Each row is where one point has got to under a steady rotation. How many ticks took it there?
The counts run from 0 to 416.
[135 151 118  97  83 156 178 119 179  84 151 151  85 149 111 109 149  87
  85 115 151 130 117 108 108 128 141 136 105  98 172 115 114 128  92 105
 133 107 157 133  97 157 148 155 155 131 130 137 108 124 133 146 145 170
 121 127 136 126 152 150 101 183 128 181 137 117 162 154  86  94 123 102
 129]  354
[122 156 143  71 112 114 150 102 156  84 150 160 159 140 151  98 121 145
 100 143 156 152 139 104  98 131 135 145  94 103 158 114 120 127 101 163
 137 100 158 112  96 101 163 155 125 134 107 127 113 138 118 131 136 143
 132 166 135  93 169 146  91 178  93 182 104 123 176 154 120  90 145  89
 160]  333
[130 143 118  72  92 120 127  93 110 130 137 109 122 160 124 113 176 130
 130 178 173 135 141 146 155 108 158  88 122 120 138 132 131 149  92 131
 142 106 157  98 122 111  91 134 141  97  79 112 149 121 117 108  89 100
 108 152 127 125 140 120 110 171 117 179 156 136 127 169  86  75 123  92
  84]  392
[ 97 151 119 107 107 161 154 117 178 112 116 122 108 162 132 143 166  85
 108 126 174 134 105 155 122 105 164 125 108 126 163 125 125 130 114 170
 162 101 184 115 128 120 130 158 136 128 123 112 141 133 103 123 142 119
 105 164 147  95 165 127  94 189 124 181 104 143 172 137  97  79 128  90
 103]  194
[129 135 113  75  90 111 130 103 116 131 146 156 126 153 111 101 168 132
 123 160 192 148 136 132 148 142 173 108 130 123 168 120 130 148  76 149
 151 127 173  92 109 119 128 127 123 115 115 143 118 124 133 115  78 119
 108 160 118 128 146 115 105 162 126 182 124 131 133 179  68  81 129  68
 114]  148
[149 154 140  60  93 120 144  90 149  95 149 179 126 141 125  80 153 149
 107 161 186 151 147 108 118 152 146 118 138  89 184 130 124 135  83 118
 127 118 154 100 109 149 115 147 138 115 108 119 116 140 133 117 107 127
 134 125 128 117 138 155  99 175 101 182 131 109 161 168  89  84 133  99
 168]  241
[129 125  97  89  98 126 160 120 136 100 143 100  79 177 126  75 163  77
 106 139 168 135 125 135  99  86 164 137  87 124 153 151 112 143  80  93
 142 133 155 116 120 115 104 132 122 119 135 135 169 135  84 118 107 162
 108 139 114  99 155 128 106 150 136 197 149 138 152 158 114  96 106  78
 141]  120
[120 142 101  97 107 137 185 139 163  88 132  98 103 155 112 107 145 103
  89 147 135 121 111 102 130  95 109 115  68 103 133  95 125 132 101 125
 151 102 166 138  85 123 145 165 133 138 120 108 140 137 131 150 117 191
 112 153 116 137 154 147  90 161 129 180 150 107 151 177  91  98 133  97
 114]  358
[137 139 109  76 129 117 145 130 154  92 150 101 105 181 146  88 159 115
 110 147 162 145 104 130 115 103 154 141  91 102 167 140 106 108  96  78
 149 106 133 108 133 119 113 153 126 133 122 117 150 130  60 127 125 147
 141 114 117  99 145 138  84 171 112 189 130 127 185 137 120  83 129  95
 149]  117
[106 168 158 100  76 143 131 107 167 102 151 119 163 147 128 143 141 111
 110 147 157 139 138 122 151 117 144  96  94 119 126 103 140 145 112 184
 163  96 171 120 108 128 151 152 138 129 102 125 119 147 130 116 139 141
 138 157 154 116 161 114 101 191 117 177 128 123 166 159  77  77 152  83
  99]  176
[134 152 151  93  78 108 133  95 143 116 164 112 111 149 128  90 135 134
 109 178 150 140 115  80 119 100 115 105  86 122 138 101 124 155  87 115
 131  81 168 122  97 124 142 151 146 134 104 106 166 133 109 128 101 172
 133 115 106 118 142 135 127 149 115 163 162  75 168 191  85  87 135  90
 115]  250
[135 142 143  48  93 104 122  96 125 130 147 176 119 171 175  77 128 127
 120 143 136 137 157 122  95 127 155 160 104 138 171 132 131 143  86 125
 128  92 150  99 105 120 122 166 151 124  96 133 153 143  79 116 125 101
 127 145 110  84 162 118 131 168  84 165 145 143 166 153 128  73 108 101
 141]  321
[119 139 109  83 107 122 108 151 139 131 149 162 113 173 152 125 158 123
 124 146 159 141 128 128 157 137 185 138 120 141 193 113 112 111  80 124
 149  97 165  70 107 138 128 141 131 136 112 143 121 124  79 133 103 109
 128 128  99 109 153  91  99 162 116 176 143 157 148 152  87  94 104  78
 102]  55
[124 147 115  68 103 136 189 118 164  67 136 122 113 140 128 112 153 115
  88 154 127 124 111 109 108  87 123 128  81  95 135 120 110 130 117 105
 152 104 133 142 109 119 118 160 176 109  94 113 129 121 109 137 150 164
 127 137 111 123 159 145  81 203 119 209 147 117 158 136 108 109 133 119
 130]  111
[116 138 131  71  84 127 165 139 129 127 145 121 114 203 120  96 185 107
 148 140 150 135 142 140 157 122 122 111 140  95 163 129 136 134 108  79
 141  99 151 137  98 125 114 164 146 116 102 126 132 125 112 126 102 151
 119 110 118 146 133 139 107 160 104 185 131 145 153 162  92  87 119  92
 126]  382
[126 138 146  69  48 131 116 104 136 135 153 117 133 151 157  96 132 135
 125 153 162 120 128 154 136 100 163 115 124 138 140 125 132 167 112 127
 147  94 179 100 132 117 120 134 144 107  94 102 155 138  77 117 113 118
 113 121 103  93 161 113 120 174  97 172 116 125 174 139  89  72 114  87
 130]  410
[147 133  84  77  77 162 132 105 151 104 128 106  96 166 115 139 143  89
  93 112 150 113  89 153 150 123 170 114  82 136 130 117 124 148  89 102
 144 104 142 122 106 144 123 170 146 116 106 113 126 137 104 134 122 128
  96 150 126 130 142 105  97 185 129 164 156 132 135 163  76  80 119  99
  66]  280
[112 143 120  85 118 142 174 149 158 111 128 101  98 163 170 117 175  97
 111 162 116 112 115 130 146  79 129 129  88 108 154 117 125 114 109 118
 171  93 160 103 100 132 104 161 152 115 112 105 167 119  81 140 137 140
 109 121  94 102 180 131  97 160 127 177 155 140 164 144 115  91 115  92
 116]  206
[155 129 108  67 100 121 111 104 123 120 146 139  96 152 141  98 165 142
 108 177 172 135 110 121 162 139 158 118 119 108 173 114 136 124  75  91
 140 109 159  80  88 142 101 155 138 107 104  91 149 124  95 127  83 121
 109 123  97 124 133 115 106 154 127 158 157 107 143 178  83  94 115  80
 107]  144
[157 156 110  64  86 112 112 108 129  91 159 131 139 142 123 100 114 153
 113 162 162 141 121 111 130 111 152 116  74 127 140 112 106 140 100  89
 129  88 146  76 122 119 153 138 117 127 100 115 138 137  98 142 116 144
 124 117 105  95 135 134 109 171  87 160 130  94 169 181  77  72 139 101
 119]  253
[114 131 117  57 115  97 139 102 127 122 120 169 118 190 142 122 164 128
 125 124 159 145 129 146 120 143 169 143 124 138 170 117 123 141  89 150
 142 111 149 120 101  88 111 164 154 132  93 146 132 139 107 111 104  98
 107 181 128 128 159 111 107 180 104 188 137 172 126 134 105  85 116  97
 100]  305
[139 142 173  89  81 106 171  93 134 105 168 131 111 168 119  82 154  98
 107 168 138 149 141 111 121 111  96  94 100 101 123 124 146 163 116 117
 145  86 164 148  96 106 125 172 145 108  85 121 137 105 132 112 132 147
 122 137 134 135 140 140 112 179 130 164 151 100 150 175 120  84 156  90
 114]  1
[121 134 143  71 130  86 164 126 121 117 152 139 123 188 145  54 160 116
 128 162 158 152 150 108 127 123 126 129  98 108 155 128 147 131 100 116
 150 117 167 112  87  97 114 149 107 128 111 145 161 127 110 114  92 145
 116 155 107 119 158 128 110 146 106 176 131 131 156 171 139  97 126  67
 170]  227
[143 143 143  85  62 124 107  90 147 120 156 180 105 173 125 132 123 115
 108 106 170 141 117 132 108 144 168 132 116 152 152 107 121 154  90 122
 131  77 166 107 106 122 158 166 145 134  96 129 127 148  95 121 129 104
 115 138 127 114 126 108 132 179 102 144 130 120 170 160  86  69 133 102
  90]  168
[120 161 166  87  98 114 151 105 153 107 153 115 106 178 136  99 149  89
 109 137 129 150 156 114  92 107 110 124  83 117 151 126 133 144  96 145
 122  85 162 153 103 126 146 179 160 144 104 134 156 143 115 104 143 150
 142 144 158 104 153 141 130 158 110 162 157 135 185 170 139  70 150  98
 122]  91
[113 133 136 108  87 122 140 135 159 123 152 116 108 191 135 118 162 102
  96 130 128 129  93 100 147 132 139 130  88 120 154 100 151 127  89 130
 163 123 164 150  66 139 138 182 148 141 128 130 130 134  95 132 104 180
 128 152 109 146 160  91 104 162 138 162 144 127 146 145  96 113 125  58
 109]  46
[111 164 143  77  88 118 134 102 145  93 142  63 149 165 122  97 143 128
 102 154 169 142 130 122 131  97 143 110  82 102 127 123 134 138  95 139
 149 133 148 141 130 104 117 147 137 132 115 109 136 153  86 119 108 176
 151 137 144 117 154 120  87 168 109 207 115 109 167 147  97 101 134  79
 145]  23
[118 153 139  87  48 110 112 116 127 142 164 142 116 163 121 107 130 111
 134 133 171 133 136 130 132 112 162 118 110 150 148 114 134 168  92 133
 135  89 192 106 121 116 154 125 123 141 100 137 144 146 103 110 104 129
 115 135 116 100 145 108 142 147  96 168 120 118 168 177  77  70 119  81
 107]  165
[139 142 134  72  75 133 128 132 145  89 169 109 134 176 120  82 126 109
 108 130 162 123 128 127 129 111 170 130  87 119 128 133 123 138 106  76
 147 120 143 127 125 114 142 152 128 123 112 139 122 139  71 128 137 168
 137 116 110 112 142 105  86 188 101 189 100 125 173 133 102  97 138  85
 161]  26
[ 90 149 103  79 101 131 158 145 147 111 135 122 141 198 110 137 166 112
 130 120 157 144 126 148 154 120 155 118 119 119 161 110 115 121 111 136
 162 104 144 143 109 100 136 163 146 141  99 148 105 138 106 124 121 142
 135 158 136 151 158 112  83 195 104 205 115 164 141 132  91  99 131  90
 106]  288
[ 98 149 125  78 100 137 176 114 159  95 123 111 114 186 128 119 160  85
 110 113 129 130 131 139 105 118 143 144  76 123 147 129 140 136  94 158
 147 124 153 167  95 121 118 177 164 142 125 133 137 155 114 120 134 155
 118 179 160 131 175 131  98 164 125 195 134 162 157 138 116  95 116  94
 124]  199
[141 157 150  66  90  94 142 117 133  94 164 121 122 160 133  97 152 147
 119 176 137 146 129 115 124  99 106 106 104 104 138 107 111 144 112  89
 134  63 135 133 111 103 122 159 154 118  73 102 154 113  89 125 136 145
 143 111 115 122 126 140 111 189  99 180 151  92 170 163 112  89 138 115
 108]  4
[105 158 115  73 118 132 164 114 165  88 117 141 117 187 129 141 157 104
 114 112 145 145 119 145 103 123 155 147 108 119 176 124 109 114  88 153
 149 112 132 145 113 116 126 175 169 144 119 137 127 152 105 126 139 133
 145 168 155 118 163 131  86 187 108 200 131 159 165 115 118  93 118 108
 111]  197
[103 144 118  95  90 132 148 124 147 109 139 115 125 154 116 125 169 119
 109 137 175 131 125 126 145 117 178 119 114 117 171 122 127 124  75 155
 166 147 159 134 122 135 117 126 145 136 130 136 113 154 102 119  99 164
 135 154 133 134 166 108  90 167 137 214 125 141 135 127  70 118 116  79
 129]  40
[123 139 164  75  97 112 124 113 137 132 152 147 114 173 185  87 147 123
 127 152 153 133 143 129 124 121 136 138 110 121 174 136 148 135 100 133
 139  91 180 103 100 126 114 170 135 113 110 112 170 138  77 106 115 114
 114 136 112  85 160 126 133 146 105 147 127 130 186 155 119  83 116  73
 156]  319
[117 138 110  82 123 113 168 117 138  94 127 107 137 158 118  88 175 133
 102 159 189 139 112 116 148 125 154 119 108  81 156 130 137 124 100 129
 152 135 150 127  97 104 105 151 117 107 118 122 119 125 130 130  90 153
 116 167 124 135 151 132  68 169 129 198 115 117 137 159  88 109 132  67
 142]  131
[111 147 137  69 133 129 175 121 151 112 133 137 127 168 160  85 190 137
 120 171 150 129 133 117 143 129 109 125 118  73 179 120 140 109 115 130
 156 111 159 123  86 124  97 162 142 104 111  92 142 119 119 127 114 146
 112 152 106 118 166 153  89 165 116 180 132 123 170 149 109 103 118  87
 152]  223
